(in the rows, 128 means zero)
T: 4 groups of rows, each row roughly a mix of its group's hidden directions:
T (152 x 12):
[[166 122 108 171 133 143  92 121 140 124 114  87]
 [114 183 123 156 120 150 138 140 109  86 109 127]
 [145 117  93 162 157 137 104  94 139 164 130 106]
 [139 131 143 141 120 174 137 126  97 163 103  86]
 [139 125 113 110 155  92 127 139 126 158 118 187]
 [139 123 117 156 147 138  95 103 130 181 164 129]
 [118 125 159 129 154  76 140 117 131 137 112 175]
 [134 160 154 144 118 164 139 138 132  78  94 122]
 [141 137  98 109 127 153 117 137 164 179 106 103]
 [175  91  99 142 153 126 115 148 125 155 120 102]
 [132 117 151 117 114 166 150 129 112  78  92 110]
 [103 171 126 116 140 124 110  96 176 143 110 113]
 [115 173  98 135 112  82 127 126  95 136 132 152]
 [171  86  91 139 157 132 120 134 135 159 113 125]
 [147 124 111 145 110 116 103 104 137 174  82 150]
 [152 109 148 151  95 154  99 148 162 103 131 103]
 [139  93 147 142 124 189 123 109 123 162 140 135]
 [131 128 114 128 119 169 123 145  81 176 152 130]
 [137 182 121 116 137 152 150  95 162 136 104 141]
 [ 84 136 146 131 128 104 139 120 148  90 159  90]
 [108 135 128  96 150  72 156 121 145  98 121 141]
 [129 184 131 141 152 134 125  95 142  87 120 145]
 [119 138 115 110 144  86 111 136 169 101 123  86]
 [111 150 108  96 128  90  98 104 148 145 109  92]
 [102 110 107 115 111 147 123  82 122 144 172 101]
 [138 148 126 117 132 172 103  68 139 136 110 127]
 [135 123 146 168 115 147 137 140  92  74 144 122]
 [119 136 126 101 113 142 150  86  91 175 127 139]
 [147 104 141 134 125 180  84 116 119 136 162 117]
 [118 162 115 140 147 142 141 151 126  66 151 117]
 [152 109 135 157 140 165  87  88 126 143 149 123]
 [138 138 126 166 151 122 115 123 173  79 120 107]
 [135 103 104 142 138 146  98 102 139 165 173 109]
 [138 133  90 114 150 146 100  97  93 155 138 160]
 [111 153  64 138 118 119 113 132 111 157 150 142]
 [150 144 146 137 146 163 148 174 115 117 111  89]
 [125 152 166 128 119 138 174 159 102 117 122 163]
 [124 123 106  97 123 136 105 113  90 183 152 132]
 [141 130 143 124  80 177 165 131 101 123 124 139]
 [125 163 107 185 154 133 130 133 115 103 150 111]
 [107  94 118 132 125 122 144 132 122 163 189 111]
 [114 165 158 105 122  84 116 153 117 121 123  90]
 [150 144  97 104 124 155 118 154 130 171  95 103]
 [129  87 135 124 137 106 127 128 188 164 116 135]
 [140 165 118  93 144 117 121  94 106 177 133 121]
 [142  88 120 181 128 148 121 136 147 129 169 139]
 [127 104 144 169 105 172 125 115 153  99 123 101]
 [108 126 188 107  91 134 146 127 120  95 120 131]
 [139 160 108 130 168  82 108 120 119 164 137 136]
 [117 121 166 146 114 110 160 144 132  71 133 145]
 [ 92 101 137  94 122 122 142 133 117 150 183 139]
 [128 148 104 154 129 103 128 102  66 140 141 137]
 [162 102 108 161 136 125 119 132 149 157 107 174]
 [127 142 157 113 135  88 157 168 133 123  91 151]
 [131 117 148 133 148  95 133 123 187 144  90 124]
 [ 99 134 139 121 139 117 140 128 142  66 170 120]
 [151 165 129 170 162 143 110 112 107 104 127 103]
 [179  94  96 122 124 153 107 136 136 162 120 121]
 [162  81 143 135 113 157 119 161 119 142 150 155]
 [101 142 117 126 128  85 129 163 125 101 131  78]
 [155 114 125 139 113 145 152 163  88 120  83 113]
 [155 129 132 139 151 104 146 154 175 106  88 121]
 [147 125 154 148 160 127 132 134 167  82 114  96]
 [103 150 139  73 122 113 140 150 134  91 124 101]
 [126 122 138 131 106 132 187 105 117 155 125 170]
 [143  97 133 153 139 135 161  77 125 130 160 154]
 [122 138 147 146 143 143 133 121 146  57 144 112]
 [106 109 107  93  89 150 111 117 110 162 159 130]
 [111 146 145 107  83 141 159 147  96  91 121 122]
 [133 153 130 132 165 106 122  62 118 132 144 137]
 [108 167 111 132 137  99 106 112 114 112 156  81]
 [101 112  98 129  79 134 122 116  95 136 169 128]
 [126 155 127 149 103 174 112 161 122  95 133  98]
 [152 118 100 157 140 168 108 123 143 108 152  88]
 [135 112 117  97  81 174 117 134 122 121 134  91]
 [140 102  94 101 153 111 103 125 139 179 133 146]
 [162 110 116 131 128 157 102 142 151 159 124  78]
 [155 160 103 165 156 151 152 152 142 139 116 153]
 [139 112 132 167 164  83 132 108 142 156 122 154]
 [130 144 104 127 145 150  72  88 142 110 123 105]
 [ 83 146 154 111 107 112 148 132 147 106  87 146]
 [107 141 128 113  81 152 141 121 100  97 135  87]
 [156 149 116 138 131 147 132 163 146 116  74  98]
 [156 156  99 113 173 110  98 136 159 136 110 133]
 [119 196 120 110 137  90 126 137 110 116 117 130]
 [145 142 140 152 151 131  69 114 131  97 109 105]
 [120 157 158 144 111 132 140 156 142  67 142 129]
 [135  85 136 109  81 152 139 131 106 124 145 165]
 [134  77 119 114 138  89 126 154 116 154  92 128]
 [177 102 111 133 121 131 110 133 154 159  89 109]
 [173 110 109 124 160 132 112 153 154 145 111 166]
 [175 126  96 111 125 122 126 157 134 146  82 148]
 [160 127  81 129 146 115 114 139 128 171 108 159]
 [ 88 112 144 110 138  70 143 141 121 133 154 141]
 [172 107 123 127 148 101 113 156 166 147 100 140]
 [150 117  86 122 122 177 119 134 132 175 121 121]
 [131 125 100  91 138 113  85 151 114 174 138 120]
 [143 122 121 120 113 152 131 131  65 137 170 148]
 [120 137 125  83 115 156 118  97 147 153 116  83]
 [117 172 105 112 148 134  90 124 177 135 113 126]
 [120 177 140 147 124 118 156 154 101  88 134 147]
 [126 182 134  99 137 104 124 147 129 115  80 125]
 [115 101 124 100 128 131 129 114 146 184 156  94]
 [111 119 114  77  82 125 145 110  97 140 130 147]
 [153 131 159 142  97 180 123 125 109 122  91 133]
 [116 157 144 127  81 147 138 158 119  80 119 123]
 [135 116 133 124  80 177 163 136 101 131 146 131]
 [157 105 104 141 145 126  99 117 146 182 124 155]
 [118 150 139  93  98 115 156 174 103 132 103 142]
 [116 118 102 132 150 117  85  92 146 139 149  86]
 [182 104 126 130 150 140 118 151 137 167  97 126]
 [127  87 136 126 140 100 162 103 162 139 132 167]
 [170 109 119 146 158 114 111 125 170 142  94 116]
 [137 128 129 101 138  84 143 138 149 138  72 152]
 [104 138 131  98 154 123 165 114  79 160 129 135]
 [120 146 109 109 104 166 144 134  69 145 133 138]
 [137 119  92 100 119 151 106 149 101 180 116 121]
 [131 104 151 153 145  93 155 116 114  83 110 154]
 [122 160 162 159 149  98 170 136 108 121 127 151]
 [165 118  86 173 127 147  99 131 126 129 128 156]
 [137 118 144 101  80 182 139 140 105 119 134 133]
 [124 121 118 111 184 125 157 123 127 116 155  84]
 [ 88 138 137 122  96 135 136  71 102 114 132 141]
 [104 110 141  94  93 143 145 150 154  87 118 110]
 [109 150 112  95 112 120 109 138 145  83 128  83]
 [137 129 113  92 124 127 115 157 170  88  94 115]
 [154 105 128 168 167 102  97 113 150 153 124 128]
 [132 155 160 101 143 140 122 118 161 135  74 112]
 [147  98 147 146 143 155 114 105 167 170 107 128]
 [136 114  91  95 125 132  84  97 127 157 116 103]
 [133 129 161 155 117 154 169 149 114  90 111 154]
 [151 119 156  99 110 136 146 151 130 134  90 176]
 [163  84 172 111 123 167 126 139 133 117 136 120]
 [107 111 100 124 113 158  91 128 105 168 106 101]
 [132 149 108 146 171 113  77 118 149 111 109 111]
 [145 107 134 164 167  91 120 114 162 112 120 102]
 [127 143 136 173 124 109 164 141  94 117 138 170]
 [107 175 116 121 125 117 114 138 120  86 158  91]
 [154  99 138 148 161 132 127 119 151  92  96  92]
 [107 147 106 134 107  99 108 145 119 158 138 182]
 [105 119 147 107 112 103 128  87 122 124 129 185]
 [131  95  93 127  92 174  95 118 126 128 146 117]
 [137 100 171 101 104 123 140 151 113 127 118 175]
 [121 104 122  93  81 161 133 100 102 127 152 118]
 [121 129 100 181 141 136 154 123 114 137 177 136]
 [101 135 140 112 120 158 154 129  77 153 148  98]
 [151 146 128 129 148 112 124 135 147 116  76 178]
 [112 155 139 127 163 108 127 190 129 118 144 109]
 [151 143 163 120 156 149 112  97 147 158  96 152]
 [122 139 151 155 136 160 127 101  91 161 169 126]
 [151 121 140 109 145  96 106 159 160 137  80 124]
 [162 115 111 115 170  91 130 109 142 166 108 129]]

the two rows of each list that fit no group, in list order (the others fit one group, some only roughly):
  z986: [105 138 146 119  83 159 148 150 103 104 151 154]
  z671: [132 106 136 101 141 144 180 130 111 176 138 142]
  z939: [127 186 127 150 145 139 128  84 130 109 106 111]
  z46: [163 152 105 169 153 129 118 153 143 118  92 146]
  z240: [136 156  90 146 106 174 133 133 109  94 135 107]
  z678: [108 160 116 135 110 166 131 161  84 133 157 120]
  z849: [166 110 139 128 176 114 134 168 143 149 106 142]
  z711: [147 125 105 136 125 182 129 103 155 161 159 123]
  z60: [147 127 102 116 169  74 136 146 120 144  98 132]
  z238: [113 147 140 127 163  87 127 126 137 168 170 116]
 -> z671, z60
  z360: [124 136  93  90 110 141 140 156 111  96 168 142]
  z719: [ 92 129 144 109 154  94 165 135 126 156 158 151]
  z384: [127 110 149 107  90 155 120 160  99 171 141 121]
  z459: [101 153 110 106  98 178 102 152 121 140 126 114]
  z218: [132 105 127  86 130 131 134 152 125 184 101 151]
  z415: [ 93 165 148 125 107  96 153 132 133  89 111 107]
  z390: [137 153 130 146 165  87 108 153 147 111  89 121]
  z103: [112 148 142  89 102 155 158 153 116 106  93 115]
  z131: [145 147 107 170 174 126 108 100 146 134 113 152]
  z172: [146 145 146 149 133 124 157 160 131  69 112 146]
  z257: [ 93 144 133 143 147 127 149  73 110 146 159 138]
  z410: [165 134 106 112 150 125 110 137 129 177 121  86]
  z979: [125 112  90 106  97 140  92  91 125 158 110 119]
 -> z218, z103
  z912: [103 150 124 124 159 107 107  95 167 110 135 165]
  z631: [109  89 109 103 109 141 101 114 153 151 162 102]
  z726: [137 172 113 154 153 101  83 147 111 121 119 112]
  z921: [136  84 108 132 141 125  70 117 143 137 156 116]
  z980: [130  93 117 147 127 136  98  74 145 161 139 113]
  z448: [113 136 126 165 150 126 152  79 120 159 162 125]
  z611: [140 113 104 152  94 166 109 164 115 145 101 110]
  z997: [125 106 135 130 151 106 152 100 169 138  87 158]
  z209: [ 80 154 111 118 112 124 170 112 102 119 156 128]
  z289: [165 127 123 136 101 167 146 156  86 139 142 108]
 -> z726, z611
  z745: [162  84 150 128 109 128 138 146 126 152 115 175]
  z637: [134 121 124 165 150 171 136 159 156 159 138 155]
  z595: [117  99 102 104  98 161 109 146 120 175 132 134]
  z960: [130  95 157 158 108 124 157 148 122  91 165 133]
  z419: [151 110 136  99 145 113  99 133 158 139  91 170]
  z721: [ 98  96 131 154  99 163 120 109 105 122 169 130]
  z134: [112 122  94 101 123 160 102 144 129 122 169  90]
  z720: [ 95 142 114  85 107 130 125 160 123  88 142 102]
  z715: [ 97 145 122 130 149  88 129 139 118 138 161 179]
  z834: [ 95 168 144 137 130  98 145 140 120  95 169 115]
  z646: [108 129 174 103 144 118 146 128 117  94 140 174]
  z267: [118 127  98 131 156 129  79  94 165 150 120 128]
  z285: [121 161 107 125 139  95 164 153 139 112  93 159]
  z171: [138 139 123 115 142 174 108  98 113 164 153  94]
 -> z637, z171
  z946: [146 125  83 142 140  92 101 148 170 138 124 145]
  z995: [155  82 169 130 142 138 122 107 134 169 112 129]
  z256: [156 109 137 130 106 142 124 140 166  67 125 123]
  z655: [116 118 160 103 114 106 167 150 150 106  86 134]
  z482: [111 139 128  71 114 135 135 122  86 102 114 101]
  z932: [ 86 172 128 101 112  84 128 121 128 143 140 115]
  z293: [138  81  99 118 113 129 108 132 174 159 111 135]
  z458: [129 141 101 137 130 160  87 130 156 154 132  82]
  z531: [131 120 149 134 141 179 110 111 134 110 142  75]
  z445: [127 136 131  84  92 117 141 156 134 109  81 108]
  z772: [126 160 142 125 105 128 129 177 142 103  98  90]
  z870: [164 106  99 130 136 138  70 132 140 148 145 109]
  z52: [118  83 108 121 145 115 117  92 146 172 141 150]
  z603: [141 130 111 148 135 140 134 105 113 194 120 161]
  z323: [177 108 151 140 140 132 105 141 145 152  89 152]
 -> z870, z603
  z674: [144 119 156 113 149  88 145 168 127 121  88 148]
  z214: [107 126 128 144 125 151 116 102  95 100 180 153]
  z869: [ 96 152 115 146 147 108 143  96 138  75 145 126]
  z312: [118 118 150 130 105 123 136 179 105  79 111 142]
  z440: [106 145 166 119 111 112 164 109 139  98 138 170]
  z243: [166 121 148 140 153 168 127 123 134 149  87 158]
  z894: [119 130 163 143 107 120 154 173 107 109 144 167]
  z929: [156 153 125 173 158 150  91 107 144 139 123 113]
  z937: [169 133 114 166 142 171 116 119 132 130  95 104]
  z538: [149  97 148 108 135 146 123 131  98 186 125 150]
 -> z674, z894
  z333: [104 102 154 160  98 144 139 109 121 115 174 108]
  z158: [111 176 166 142 148 106 159 142 114 108 148 129]
  z28: [137 114 128 130 124 193  99 126 149 116 146  97]
  z402: [121 161 149 124 135  99 105 174 139  91 145 108]
  z784: [ 97 118 117 119  93 133 169 129 100 124 174 113]
  z602: [150  86  92 137 133 126 139 147 149 163 144 165]
  z716: [140 145 147 151 126 128 114 152 157  69 118 155]
  z461: [125 155 129 131 114 121 138 141 147  55 116 113]
  z901: [ 96 115 103  88 107 164 111 132 124 130 132  85]
  z112: [134 120 164 130 128 135 174 130  96  89 162 134]
  z554: [110 148 121  96  88 109 145 137 101 143  96 161]
  z380: [119 109 145  94  78 115 169 152 113 125 113 129]
  z677: [ 99 112 128 144 137 125 142  84 115 148 184 130]
  z612: [131 105  92 148 164  95 117 115 159 162 141 132]
 -> z901, z112
  z840: [ 89 155 117  84 110 129 105 125 143 168 125 109]
  z687: [ 91 142 167 117 115 135 145 128  88 106 166 133]
  z129: [108 108 107 126 110 147 106 120 106 106 184 101]
  z855: [ 85 163 128  95 104  97 139 129 106 113 149 108]
  z665: [ 89 127 137  98 123 134 160  85  95 118 151 113]
  z84: [145 117  82 143 135 151 115  92 136 131 135  79]
  z62: [133  75 125  99 143 129 122 116 128 184 140 126]
  z572: [156 152 100 140 136 131 130 172 114 162  89 138]
  z14: [114 103 129 109 148 153 100 107 146 106 167  88]
  z760: [125 142 149 130 134 143 156 145  68  95 153 133]
  z992: [143 139  89 158 163 148 111 157 144 121 160 109]
  z757: [ 89 124 128  91 118 108 119 137 165  80 118 122]
  z413: [165  99 114 122 107 155 110 145 133 176 117 103]
 -> z14, z757
  z196: [127  96 127  78 112 118 138 127 135 123  71 127]
  z777: [145 150 133 153 166 133 169 134 134  92 134  92]
  z797: [107 145 139 156 140  90 124  90 109  89 125 154]
  z109: [106 159 113 154 140  93 128 130 161  78 131 127]
  z428: [117 108 147 133 106 139 179 116 119  99 110 171]
  z143: [106 145  88 144 151  83 124 130 165 119 141 104]
  z547: [138 140 115 138 116 182 129  93 103 140 169 135]
  z942: [162 119 109 139 171 125  97 117 126 176 142 140]
  z91: [115 145 151 128  76 121 138 143 142  93  95 100]
  z381: [151 115 138 129 115 186  97 131 116 138 113  88]
  z973: [134 107 147 157 167 122 119 136 181 133 158 113]
 -> z777, z381
  z396: [129 153 117 166 121 176 105 125 125 101 121  90]
  z922: [111  83 138  89  92 166 147 130 116 133 136 128]
  z63: [160  85 106 153 112 148 127 129 131 119  88 160]
  z843: [134 106 136 104 146  81 138 120  96 132 143 175]
  z130: [121 103  98 112 110 157 106 114  93 120 167  98]
  z507: [129 128 147 115 111 174 117 109  88 128 172 110]
  z87: [129 137 157  94 104 165 119 135 129 134 120  73]
  z812: [145 135 122 166 126 136 155 135 108 103 128 188]
  z953: [155 145 143 119 134 121 148 138 145  85  71 129]
  z274: [115 142  89 136 124 141 127 101  94 182 118 112]
  z395: [143  89 134 134 174 153 103 129 142 163 141 106]
  z362: [104 130 128 108 131 143 119 119 103 139 194 100]
 -> z507, z395
  z462: [119 175 144 161 133  88 151 132 129 133 108 161]
  z313: [131 120 120 106 153  97 135 119 160 168  80 130]
  z144: [152 122  99 121 137  99 103 145 141 169  82 132]
  z206: [144 171 103 150 148 166 106 102 143 123 111 104]
  z501: [137 113 116 107  87 134 110 140 101 177 126 161]
  z924: [124 105 129 109  81 160 143 130 105 149 102 164]
  z748: [132 143 151 122 135  96 170 153 129 147  94 169]
  z36: [154  68 153 129 110 125 116 114 128 141 120 166]
  z755: [103 133 157 117  97 162 136 147 117 139 104  79]
  z713: [160 124  85 153 149 109 107 118 172 126 109 117]
  z699: [129 110  95 120 151  69 108 115 147 133 128  97]
  z416: [126  99 152 149 158 104  86 115 119 125 160 158]
  z570: [111 129 144 121 127 120 154  82 124 139 168 174]
  z473: [137 114 156 112 101 176 153 111 112 158 143 154]
 -> z144, z755
  z3: [151 119 107 131 148  77  92 134 171 131 119 132]
  z24: [125 136 156 156 145  72 161 158 123 129 114 131]
  z965: [ 82 152 131 129 137 101 130 133 110 106 159  83]
  z246: [119 126 107 106 127 147 121  87 100 185 119 138]
  z74: [133 122 156 113 167  83 144 134 161 159 111 138]
  z92: [164  82 112 143 103 136 115 136 160 160 123 149]
  z305: [140 119 111 149 103 188 129 128 123 152 143  92]
  z998: [ 89 128 160 124 129  83 128  89 138 136 123 161]
  z44: [102 167 156 124 120 106 109 154 138  84 150 114]
  z155: [106  94 149  90 110 164 138 116 106 125 149  98]
 -> z3, z92
